500 stands for zero in the data rows.
Here are some rows, each followed by its group. Rows of different groups can look alike.
[589 673 383 516 507 410 371 454 493 327 376 529 732 511 473 411 385 564
 526 627 389 495 499 600 485 303 446 496 524 403 412 547 471 533 537 489
 545 541 475 458 621 549 689 664 591 537 426 433 447 507 588 553 627 439
 368 662 622 541 407 566 353 530 539 565] J486
[564 668 363 489 495 417 357 470 474 322 388 516 721 502 488 467 415 568
 555 607 412 451 482 590 501 350 456 475 548 404 398 527 483 535 528 476
 539 540 515 446 676 531 688 663 608 524 451 443 453 530 565 572 613 443
 388 662 653 526 414 568 363 529 533 536] J486
[521 447 591 442 522 454 643 451 624 621 600 438 517 429 451 496 523 433
 404 474 432 408 525 521 596 418 627 584 351 527 610 496 477 460 503 570
 427 506 394 586 376 408 390 476 397 572 447 448 559 422 500 489 486 460
 523 398 361 565 512 409 556 508 443 576] J830
[471 342 671 453 470 477 621 416 598 662 594 449 503 328 468 405 488 374
 430 516 497 425 605 599 515 466 602 620 428 603 577 515 421 519 490 476
 442 451 415 555 309 471 393 457 412 483 405 475 482 500 452 432 516 475
 541 404 348 523 544 331 529 556 531 518] J333
[597 664 455 426 651 494 635 629 543 469 636 534 496 635 498 618 576 496
 424 343 534 410 370 460 635 490 473 431 373 383 630 505 615 439 566 633
 440 459 430 609 520 399 422 485 497 649 516 400 661 330 561 588 413 482
 536 422 511 585 547 542 575 376 329 481] J767
[372 487 442 413 340 511 374 397 593 506 316 412 431 415 353 383 334 563
 659 636 416 565 570 632 567 480 600 661 428 647 432 688 318 441 312 335
 355 689 573 305 489 596 537 529 523 490 574 691 366 596 475 314 565 506
 419 638 456 395 478 398 370 611 630 440] J409
[584 491 637 604 592 584 516 491 394 381 562 570 577 459 594 463 488 440
 314 470 568 506 508 517 341 387 373 437 659 397 595 402 577 564 678 578
 731 293 453 550 409 409 489 386 375 383 350 317 525 427 582 596 489 461
 463 379 526 658 535 628 574 391 478 691] J444
[413 298 540 651 453 600 482 558 292 540 467 527 310 626 590 581 611 529
 541 424 659 664 483 295 348 708 438 418 639 521 423 370 552 555 524 482
 617 475 629 459 478 572 509 403 474 322 619 611 477 583 399 468 439 550
 622 464 537 387 537 600 595 496 525 453] J323
[589 676 445 437 654 486 622 643 541 441 616 530 482 648 460 628 588 511
 429 361 522 407 368 480 643 492 441 443 378 375 628 492 622 446 549 602
 422 466 439 620 527 412 398 481 509 659 509 389 656 345 564 621 428 471
 562 444 499 583 541 542 594 371 344 475] J767
[437 445 510 511 478 488 509 397 573 629 481 450 499 362 454 375 435 436
 533 547 511 465 557 667 502 524 557 562 510 625 480 604 419 491 447 372
 438 401 490 434 488 556 453 554 564 509 437 560 427 563 440 414 585 522
 503 532 379 432 436 354 444 583 584 436] J333
[574 660 473 392 637 467 605 562 520 480 593 482 498 616 477 616 555 481
 440 370 506 423 389 508 623 467 506 471 372 414 615 519 624 462 551 622
 443 444 429 573 492 405 444 455 477 651 467 395 618 320 561 596 448 482
 565 436 426 561 514 479 570 438 360 527] J830
[502 384 642 444 492 482 636 454 616 638 607 453 559 356 493 431 468 406
 407 509 476 446 602 558 512 461 605 608 414 582 584 517 443 480 480 509
 434 470 408 588 314 401 398 438 410 510 401 455 507 478 485 442 503 460
 537 392 365 558 537 371 550 543 493 516] J333
[565 683 366 505 508 415 382 465 511 335 377 535 714 473 488 431 380 573
 505 629 355 448 467 582 507 298 440 503 546 423 432 534 471 549 520 487
 555 539 446 475 614 504 661 665 588 511 419 410 466 506 593 554 591 457
 340 646 614 556 421 563 346 517 543 564] J37
[462 521 406 537 517 461 430 554 364 449 458 533 504 601 571 571 582 551
 571 477 553 561 459 422 427 598 440 409 621 461 382 466 555 524 507 507
 549 450 586 474 590 556 564 545 628 462 553 512 482 539 490 548 511 541
 569 547 604 411 432 581 487 516 513 441] J486
[563 598 504 396 591 458 640 500 557 554 622 463 530 516 465 585 550 477
 445 393 480 423 430 494 606 469 556 495 369 432 611 486 584 464 534 600
 449 485 447 564 500 401 436 441 460 621 491 419 592 348 560 549 473 491
 548 423 407 571 497 455 576 466 399 565] J830
[569 566 489 524 638 540 641 675 606 515 626 545 336 574 474 568 635 493
 398 386 538 400 369 419 685 559 444 390 392 430 638 449 563 436 555 564
 423 508 458 673 543 397 408 521 470 639 590 460 703 409 498 609 363 478
 522 412 528 626 560 549 646 327 351 490] J767
[485 498 463 522 485 452 470 402 552 552 462 440 490 439 459 424 420 477
 553 545 493 473 478 674 527 539 508 496 526 556 459 586 449 469 458 387
 452 458 458 427 564 577 512 596 590 513 487 575 449 569 465 458 616 523
 485 579 447 419 403 398 443 554 577 452] J333
[580 560 509 554 650 569 630 649 610 523 663 517 345 551 480 564 634 468
 405 384 552 419 354 435 685 568 464 388 402 424 660 438 566 476 569 574
 414 513 428 704 556 401 416 530 454 672 554 465 700 402 471 599 387 467
 526 376 539 621 545 541 645 313 350 473] J767
[474 343 645 461 453 465 601 406 587 660 592 468 521 329 501 369 444 390
 441 516 506 440 618 618 508 504 621 619 424 632 551 549 412 509 455 456
 448 436 425 531 326 472 397 436 442 466 400 490 458 516 434 408 529 494
 538 446 353 470 524 327 510 573 562 492] J333
[557 650 445 496 517 435 387 448 524 345 409 508 735 444 479 400 387 527
 467 609 384 471 521 590 460 301 435 520 552 436 459 513 484 544 543 513
 565 532 478 473 559 475 638 612 526 529 405 398 467 495 585 556 604 458
 335 607 593 572 458 554 395 511 535 605] J37
[569 646 468 507 508 479 413 488 496 360 455 537 692 431 495 405 428 528
 444 601 424 452 538 581 447 299 433 521 520 455 488 488 480 521 561 513
 582 500 471 498 524 453 584 553 503 461 405 387 479 494 582 558 547 448
 361 549 574 594 469 560 425 483 522 634] J37
[393 462 497 411 349 501 429 420 650 553 309 395 407 416 340 445 366 536
 626 619 382 555 580 569 605 475 654 666 350 645 454 651 329 426 318 387
 312 776 577 359 511 572 510 534 506 540 582 717 412 558 451 323 513 498
 424 606 451 420 496 368 398 616 596 421] J409
[442 550 429 418 450 466 478 444 567 552 455 430 436 511 370 513 448 539
 605 538 430 525 491 534 596 529 549 558 405 567 471 612 455 409 401 436
 379 626 523 405 563 557 500 555 569 585 594 631 450 503 477 420 523 520
 477 596 451 414 451 416 451 585 532 429] J333
[423 509 352 555 403 400 381 447 445 571 394 462 445 557 532 546 554 562
 705 587 481 563 450 491 507 676 497 425 604 578 299 534 467 492 398 368
 455 612 625 375 731 665 636 731 699 544 632 679 408 665 361 471 588 575
 463 679 610 322 352 478 415 631 607 331] J486
[401 484 435 423 358 434 325 354 582 525 336 466 506 397 433 348 355 534
 685 684 393 539 622 627 469 539 553 609 552 664 331 669 328 479 318 300
 401 608 583 314 562 674 586 611 653 449 560 671 326 677 402 340 589 544
 392 694 526 328 438 377 309 659 686 365] J444
[585 530 614 558 557 540 471 486 496 336 540 567 609 412 548 432 471 467
 352 544 495 466 578 540 413 335 432 460 614 418 572 411 529 540 613 579
 634 424 459 570 461 434 552 490 421 442 367 348 534 469 553 581 483 442
 402 456 569 664 509 606 508 402 502 673] J37
[540 311 613 754 560 716 470 618 212 310 490 625 530 554 669 498 486 453
 318 407 742 600 519 424 162 425 310 415 752 346 529 307 608 690 749 587
 893 200 492 532 345 405 536 224 338 167 359 300 505 460 613 596 509 423
 565 345 558 601 633 772 596 327 467 743] J323
[556 582 496 423 595 447 631 542 535 536 607 448 528 563 493 596 556 476
 442 401 501 409 418 484 619 455 548 507 373 408 614 500 598 447 544 606
 451 476 436 544 472 397 419 463 422 627 454 408 596 352 561 556 464 474
 536 424 416 580 499 443 575 467 388 538] J830
[409 363 479 612 450 536 485 556 316 582 510 513 343 645 596 624 675 524
 590 419 631 626 461 337 400 771 428 392 645 551 397 408 588 536 492 474
 565 417 609 447 536 602 487 442 559 385 586 581 479 577 410 485 450 574
 645 477 535 357 494 544 564 519 520 396] J486
[454 362 595 459 462 464 580 374 605 644 555 479 499 340 472 363 427 406
 476 536 485 465 615 629 483 505 587 606 474 636 512 577 415 490 460 430
 431 414 438 509 367 519 404 456 467 472 391 518 437 539 420 396 550 494
 535 461 363 473 503 317 489 578 576 492] J333
[424 468 376 576 447 430 422 500 401 566 420 468 380 598 564 564 608 556
 660 505 524 585 450 408 474 724 482 386 624 566 326 498 513 472 416 411
 499 535 610 402 681 613 557 626 655 505 637 666 436 634 368 493 535 585
 538 617 580 322 391 501 482 597 581 344] J486
[392 498 419 382 313 429 328 342 532 513 332 454 541 421 388 358 321 543
 705 661 394 539 653 655 470 502 535 652 536 659 345 718 313 461 309 319
 399 592 573 327 523 677 567 562 672 450 500 676 298 648 450 319 593 534
 437 689 502 318 436 384 293 677 692 354] J444
[422 413 434 629 487 545 441 566 325 464 448 544 382 612 579 556 621 529
 563 439 604 600 461 371 361 656 392 378 681 491 409 410 568 543 526 476
 618 413 601 455 566 592 556 481 578 345 558 554 463 565 494 521 502 563
 578 497 597 404 492 609 521 485 512 456] J323
[485 416 445 619 495 540 427 572 353 470 463 553 419 604 609 577 591 555
 550 455 626 595 458 414 364 661 418 376 696 485 399 406 555 578 520 467
 638 397 586 442 557 563 560 496 556 372 564 536 460 558 471 532 501 553
 565 514 600 413 489 625 517 493 520 469] J323
[563 604 480 485 615 528 636 656 599 516 617 541 375 585 454 591 593 483
 417 385 526 405 365 452 673 541 454 413 378 373 645 452 567 464 569 590
 416 482 441 666 551 427 395 479 487 686 557 449 674 393 542 603 371 500
 525 416 518 612 535 557 617 334 335 484] J767
[465 371 669 435 485 465 623 439 623 676 616 439 524 323 475 415 442 402
 416 508 479 441 582 575 505 472 606 606 410 596 571 514 426 520 489 495
 438 449 424 579 337 447 386 442 437 491 407 461 505 495 435 430 509 466
 538 377 367 521 556 365 546 539 517 518] J333
[481 436 473 657 519 582 412 574 311 393 450 556 437 597 592 520 543 535
 504 462 646 587 439 430 314 590 343 375 723 441 426 392 571 583 589 477
 694 376 552 451 554 553 575 460 534 336 482 482 459 549 528 554 529 528
 543 500 573 460 505 670 506 440 532 522] J323
[544 665 351 523 525 414 363 481 459 342 399 543 706 527 493 446 426 585
 545 615 414 468 479 545 505 362 456 461 553 412 388 531 487 526 514 481
 543 544 463 425 639 536 667 674 623 513 437 464 456 540 575 568 634 452
 380 657 655 508 425 551 360 519 523 539] J486
[594 602 466 512 523 496 408 443 499 363 450 528 674 416 499 406 410 530
 436 585 420 462 538 572 449 291 471 515 557 419 505 492 490 543 555 532
 581 476 453 511 540 465 609 576 489 500 392 375 492 485 588 552 552 438
 394 542 591 596 477 559 432 488 520 648] J37
[483 579 386 515 512 449 468 427 511 519 432 443 508 515 436 500 454 488
 595 543 461 478 445 606 552 542 513 493 528 554 455 583 471 426 456 411
 459 468 513 399 629 552 512 579 602 582 523 586 453 532 461 485 557 529
 432 594 451 432 398 446 453 553 556 455] J333
[578 651 461 414 666 504 610 597 525 468 636 527 494 626 468 626 578 499
 430 363 538 392 363 485 630 504 463 440 405 396 630 504 628 408 547 608
 430 444 426 619 527 374 408 484 537 656 513 403 653 337 559 611 411 504
 547 444 474 591 540 532 587 377 335 488] J767
[568 649 452 471 645 520 620 645 570 495 624 525 451 609 463 603 602 492
 431 367 565 421 371 449 667 524 451 420 396 401 645 474 593 450 564 595
 428 474 420 645 533 408 422 505 477 701 529 426 681 370 547 601 363 475
 554 417 489 601 546 554 604 345 338 475] J767
[575 663 437 442 644 502 615 625 543 475 632 519 449 626 464 610 609 494
 435 362 529 431 379 497 651 496 470 437 378 384 630 484 610 445 552 616
 441 489 446 635 536 381 406 474 514 681 521 407 659 340 562 601 395 491
 576 435 513 581 537 517 599 365 343 505] J767
[417 479 454 450 351 463 328 362 541 522 348 460 508 396 440 384 375 524
 674 670 404 556 649 591 484 556 524 585 570 663 345 670 343 459 327 310
 404 617 595 358 571 668 583 647 620 460 547 674 343 692 376 345 589 535
 395 692 512 351 420 402 350 660 692 365] J444
[576 605 505 401 587 468 636 519 564 526 623 469 538 546 462 589 536 493
 419 396 494 417 402 501 602 446 552 503 370 440 612 490 588 438 545 607
 454 474 409 571 460 380 388 450 434 662 487 435 602 360 572 570 462 500
 556 435 409 571 492 456 574 463 383 557] J830
[602 686 409 456 667 494 627 623 550 472 640 531 469 622 468 613 584 501
 431 357 545 419 361 483 638 485 454 431 392 385 619 496 611 426 558 600
 433 472 447 645 524 432 416 470 507 634 529 412 659 338 578 605 378 469
 541 429 454 585 533 525 571 370 336 491] J767
[387 471 484 398 316 502 413 416 609 552 325 401 380 421 337 395 343 530
 628 630 394 565 582 567 625 485 651 664 372 632 455 642 325 430 322 372
 325 770 563 361 512 579 514 540 498 509 621 706 398 577 446 310 506 501
 403 625 437 409 484 388 384 605 599 444] J409
[612 477 528 660 643 452 611 652 268 458 657 558 636 725 797 803 837 526
 357 365 557 552 333  87 358 484 471 276 549 255 447  56 782 655 733 813
 784 483 479 667 567 319 607 520 331 481 512 297 653 421 550 795 508 475
 596 368 683 613 502 785 663 436 322 723] J323
[389 483 439 441 319 433 321 359 551 520 312 441 509 402 442 368 339 521
 689 672 404 538 614 633 470 551 530 622 541 675 342 660 332 458 326 308
 393 618 582 320 577 659 562 611 643 453 541 668 316 677 423 333 571 525
 397 670 505 336 427 386 331 676 684 339] J444
[560 576 517 417 587 466 642 479 565 559 596 450 537 503 482 587 536 474
 432 411 484 419 440 516 614 448 553 515 349 443 619 499 567 445 544 602
 423 487 434 563 462 390 401 447 399 641 479 430 599 373 556 538 474 480
 542 436 373 572 489 437 579 485 406 556] J830
[395 201 630 453 335 613 471 572 389 462 369 538 502 493 566 496 466 512
 502 494 520 675 653 282 313 423 582 679 394 524 441 406 417 659 495 573
 618 642 573 472 211 481 544 228 331 209 539 521 441 537 523 375 477 423
 598 385 508 481 727 564 513 546 512 559] J323
[299 172 717 515 243 409 297 236 548 664 508 610 546 161 622 146 378 370
 640 726 431 572 916 674 208 769 466 649 842 895 274 717 247 564 257 147
 470 289 539 383 407 850 500 574 746 227 405 611 227 921 223 252 554 617
 500 590 526 234 511 236 342 720 871 142] J444
[396 474 459 491 350 464 335 362 533 540 363 453 480 402 413 386 406 512
 666 682 395 566 627 599 476 560 532 579 550 659 332 656 346 482 337 320
 403 612 593 361 579 682 589 681 619 480 550 678 341 688 387 356 572 554
 391 678 531 353 416 402 352 659 681 357] J444
[559 598 520 544 542 513 452 476 508 378 483 575 667 414 502 428 456 497
 390 577 439 470 539 581 445 318 446 490 583 442 524 480 500 546 577 539
 605 465 458 509 521 454 569 528 432 446 386 348 489 481 550 575 538 459
 380 510 584 612 473 565 465 450 517 610] J37
[546 570 516 564 635 550 656 689 595 525 643 529 323 558 493 564 603 472
 401 396 551 425 353 441 690 559 460 403 413 412 654 436 558 443 558 573
 413 494 447 698 559 367 419 499 470 670 586 477 698 425 482 599 393 483
 509 413 528 624 534 551 645 310 337 489] J767
[494 556 399 527 508 460 417 533 385 433 453 561 543 604 561 583 532 559
 565 492 512 539 450 434 448 574 409 413 601 453 397 451 558 536 504 472
 563 451 554 483 608 571 604 568 620 474 542 512 467 552 500 557 542 529
 535 589 602 425 453 574 477 526 514 423] J486
[453 405 542 527 460 468 515 383 554 614 512 431 486 383 454 389 390 430
 535 551 496 459 561 648 503 525 532 556 515 615 465 569 396 479 448 386
 452 426 457 456 462 526 467 521 539 479 418 567 431 563 420 422 588 530
 506 525 393 432 447 362 479 576 587 447] J333
[460 329 643 439 449 473 586 413 596 666 568 476 518 336 437 388 422 382
 451 521 481 423 625 607 488 487 588 606 446 607 554 548 411 506 462 440
 457 418 442 524 337 471 378 470 459 459 384 502 461 526 424 406 537 513
 531 426 373 484 490 326 509 572 559 503] J333
[550 674 365 500 503 434 377 466 500 312 354 527 705 501 484 431 388 582
 532 608 384 465 467 577 479 325 449 488 552 427 407 535 476 546 527 487
 542 520 472 443 650 525 673 648 615 548 453 453 457 527 578 565 621 439
 351 659 631 513 444 581 366 518 537 563] J486
[460 356 607 480 470 469 566 378 593 667 548 452 519 341 477 382 420 397
 483 540 499 470 617 641 479 511 604 603 476 637 540 571 411 510 450 419
 458 421 427 507 348 493 415 446 520 472 389 517 439 540 437 399 557 497
 539 439 380 471 506 337 510 584 585 470] J333
[508 446 624 424 503 479 644 447 640 623 595 479 514 384 462 474 505 418
 410 491 453 438 545 547 580 452 624 588 365 544 618 491 468 489 502 558
 432 477 407 584 334 387 374 451 378 564 418 445 548 427 484 477 496 467
 529 396 348 565 542 390 557 530 448 571] J830
[591 565 596 552 568 525 465 479 512 378 508 576 640 389 553 424 465 479
 388 557 487 470 545 522 400 349 453 482 616 452 559 447 513 562 608 555
 634 440 474 545 490 443 560 494 402 451 372 338 526 455 567 577 509 464
 404 469 586 643 509 588 486 433 508 646] J37
[399 468 451 401 330 502 381 392 587 523 319 416 410 422 337 395 321 543
 640 625 417 566 596 637 565 469 576 668 417 626 422 682 313 447 330 350
 353 687 556 292 508 578 523 546 562 504 593 695 371 601 469 301 558 501
 412 649 467 389 476 386 365 624 633 424] J409
[384 507 436 392 334 430 319 342 540 457 270 449 556 437 392 367 278 553
 712 653 416 531 621 671 457 483 522 662 528 652 368 726 346 467 298 286
 389 580 579 288 517 672 545 550 685 441 516 654 307 642 482 301 564 521
 430 672 486 315 465 359 305 670 672 347] J444
[549 552 546 417 552 480 639 472 561 592 609 456 536 459 471 542 544 458
 420 450 471 400 488 515 614 434 582 549 351 453 604 474 527 461 522 593
 417 527 416 597 408 377 413 469 395 613 479 455 569 395 516 533 480 502
 517 407 380 574 499 425 566 503 417 564] J830
[568 688 384 497 513 402 363 456 514 340 378 512 743 501 498 430 406 576
 549 625 399 444 460 620 504 328 461 492 567 412 395 512 465 544 522 491
 545 531 479 466 618 508 684 655 604 531 468 440 457 524 581 581 599 440
 358 651 613 530 417 567 364 518 534 571] J486
[473 541 405 552 514 455 430 537 396 456 468 520 529 629 569 573 560 551
 583 483 520 537 451 437 440 592 419 393 600 465 399 455 547 532 515 486
 563 445 551 480 601 574 558 570 594 464 550 521 484 535 496 552 500 526
 527 562 585 433 445 572 466 504 510 442] J486
Which 5 groups are nearest to each row below, nearest first, going by the average distance to the group's rows?
[408 407 424 590 447 466 450 499 365 565 480 531 357 611 588 609 606 524
 638 480 581 610 454 394 443 757 472 369 624 572 339 459 541 482 443 445
 531 481 585 429 643 653 542 579 629 456 642 650 449 623 364 498 500 588
 583 574 531 324 451 510 518 579 554 368] ~ J486 J323 J333 J409 J444
[591 641 452 500 501 477 396 446 511 340 424 518 711 447 507 419 398 543
 472 631 398 439 515 587 473 303 473 521 548 430 453 505 463 554 550 498
 574 526 475 438 589 486 638 631 535 505 417 405 464 517 584 547 603 444
 368 594 597 591 468 565 391 510 528 612] ~ J37 J486 J333 J830 J409
[439 522 450 382 405 481 465 416 581 564 398 404 422 491 391 484 449 552
 620 557 410 526 523 527 606 501 601 602 370 597 456 604 415 426 375 428
 325 709 549 387 535 532 500 555 519 562 579 671 448 513 471 392 510 522
 478 570 438 423 466 389 432 598 540 415] ~ J409 J333 J444 J486 J830
[461 371 599 475 463 467 573 370 606 642 543 455 500 338 491 370 415 402
 481 529 541 433 605 629 470 503 593 598 481 626 526 560 396 538 454 432
 458 400 447 511 367 528 401 463 491 482 383 523 445 537 447 391 562 499
 535 434 372 463 505 345 489 582 594 456] ~ J333 J830 J409 J37 J444
[410 445 431 605 456 462 452 494 384 603 463 506 366 602 564 605 612 531
 649 494 550 606 438 405 449 745 496 390 605 570 345 461 520 507 452 425
 528 524 590 410 645 600 563 618 598 465 655 658 445 620 378 486 521 604
 565 585 570 323 406 505 519 576 570 355] ~ J486 J323 J333 J409 J444
[387 453 484 399 353 507 432 433 624 557 334 411 394 426 348 426 373 557
 639 621 408 541 561 559 617 466 654 659 351 633 464 665 323 429 334 392
 298 759 570 355 522 573 543 534 514 531 575 711 405 571 440 316 530 513
 406 608 452 433 485 381 402 613 578 417] ~ J409 J333 J444 J486 J830
[619 475 628 639 595 613 527 531 458 388 590 609 564 408 605 457 556 451
 282 478 568 445 524 500 383 400 402 429 669 393 633 361 568 561 667 568
 694 348 449 609 397 424 486 395 316 404 390 308 556 443 556 612 445 479
 441 387 560 665 569 621 590 349 461 673] ~ J37 J830 J767 J323 J333
[578 636 429 502 532 458 397 456 533 352 415 516 721 444 497 406 390 549
 473 613 401 428 515 589 480 299 474 514 529 427 453 520 473 533 541 500
 566 532 460 492 556 505 639 605 538 520 398 409 466 504 581 561 595 452
 349 607 603 577 444 562 384 508 531 599] ~ J37 J486 J333 J830 J409
Which 4 groups are nearest to each row below, nearest first, going by the distance to the group's nearest row?
[591 669 446 416 647 493 614 628 568 483 621 533 459 619 466 622 576 510
 436 364 525 417 360 464 657 514 477 428 373 374 651 500 606 433 553 614
 415 434 436 627 525 393 416 477 515 669 546 410 657 348 567 613 421 492
 559 416 496 595 521 514 612 349 344 491] ~ J767 J830 J486 J37
[396 344 470 607 468 527 489 560 330 580 516 531 330 625 619 632 675 515
 586 411 632 613 477 331 363 769 401 368 647 534 399 415 591 521 497 476
 577 407 596 489 535 616 467 463 553 385 624 595 467 579 391 493 444 599
 642 464 530 366 477 565 583 523 525 377] ~ J486 J323 J333 J767
Which 5 groups are nearest to each row below, nearest first, going by the distance to the centre of the group?
[436 397 462 609 466 558 445 572 322 502 486 532 382 629 601 597 611 547
 550 431 632 609 469 374 375 673 389 387 662 485 392 416 578 514 536 470
 623 404 587 471 530 588 526 467 563 359 569 549 473 562 437 517 490 566
 609 506 564 394 500 599 534 500 519 413] ~ J323 J486 J333 J37 J767
Which 5 groups are nearest to each row below, nearest first, going by the distance to the group's nearest row?
[390 340 499 640 465 568 456 543 309 541 483 552 295 602 604 604 644 503
 555 406 673 643 474 338 362 753 424 390 658 517 416 393 568 561 523 492
 616 406 588 461 528 572 479 409 505 348 596 572 473 580 427 491 446 570
 613 468 525 381 520 586 560 495 526 437] ~ J323 J486 J333 J444 J37
[349 274 577 257 230 534 403 504 345 439 301 474 596 563 506 551 422 609
 610 521 439 697 690 269 302 415 598 779 309 537 385 493 411 623 355 577
 527 719 667 367 233 584 533 211 417 219 581 561 339 525 573 289 475 453
 632 456 491 356 727 506 396 665 544 480] ~ J323 J409 J333 J444 J486
[594 489 623 612 596 612 504 532 460 379 603 596 564 400 623 449 523 448
 308 501 543 521 539 476 392 392 395 426 693 402 611 372 583 559 655 588
 687 338 460 578 440 415 488 400 341 385 359 313 563 436 570 615 450 507
 435 372 565 689 557 609 574 352 470 694] ~ J444 J37 J323 J830 J767
Which 4 groups are nearest to each row below, nearest first, going by the average distance to the group's rows?
[577 646 488 415 618 490 635 557 510 521 623 481 530 583 470 614 557 500
 440 378 493 428 402 500 609 457 519 471 378 397 616 498 604 461 558 594
 438 457 431 571 472 404 402 461 468 666 492 405 596 345 556 569 449 500
 557 413 417 565 515 472 570 448 368 547] ~ J830 J767 J37 J333
[418 362 487 609 460 537 478 565 335 600 524 527 356 643 637 616 659 512
 576 400 642 633 456 322 379 776 411 378 644 534 409 432 596 534 492 472
 572 403 600 473 506 593 467 461 557 376 608 585 482 580 392 495 469 600
 635 493 535 346 498 561 569 509 521 394] ~ J323 J486 J333 J767
[512 369 650 428 494 447 630 418 625 647 611 460 522 340 472 417 470 379
 412 501 477 425 607 553 527 454 611 603 391 566 589 519 442 524 503 500
 442 449 420 580 341 441 365 427 395 505 391 463 493 473 448 454 506 459
 538 375 351 548 530 356 551 549 506 533] ~ J333 J830 J37 J767
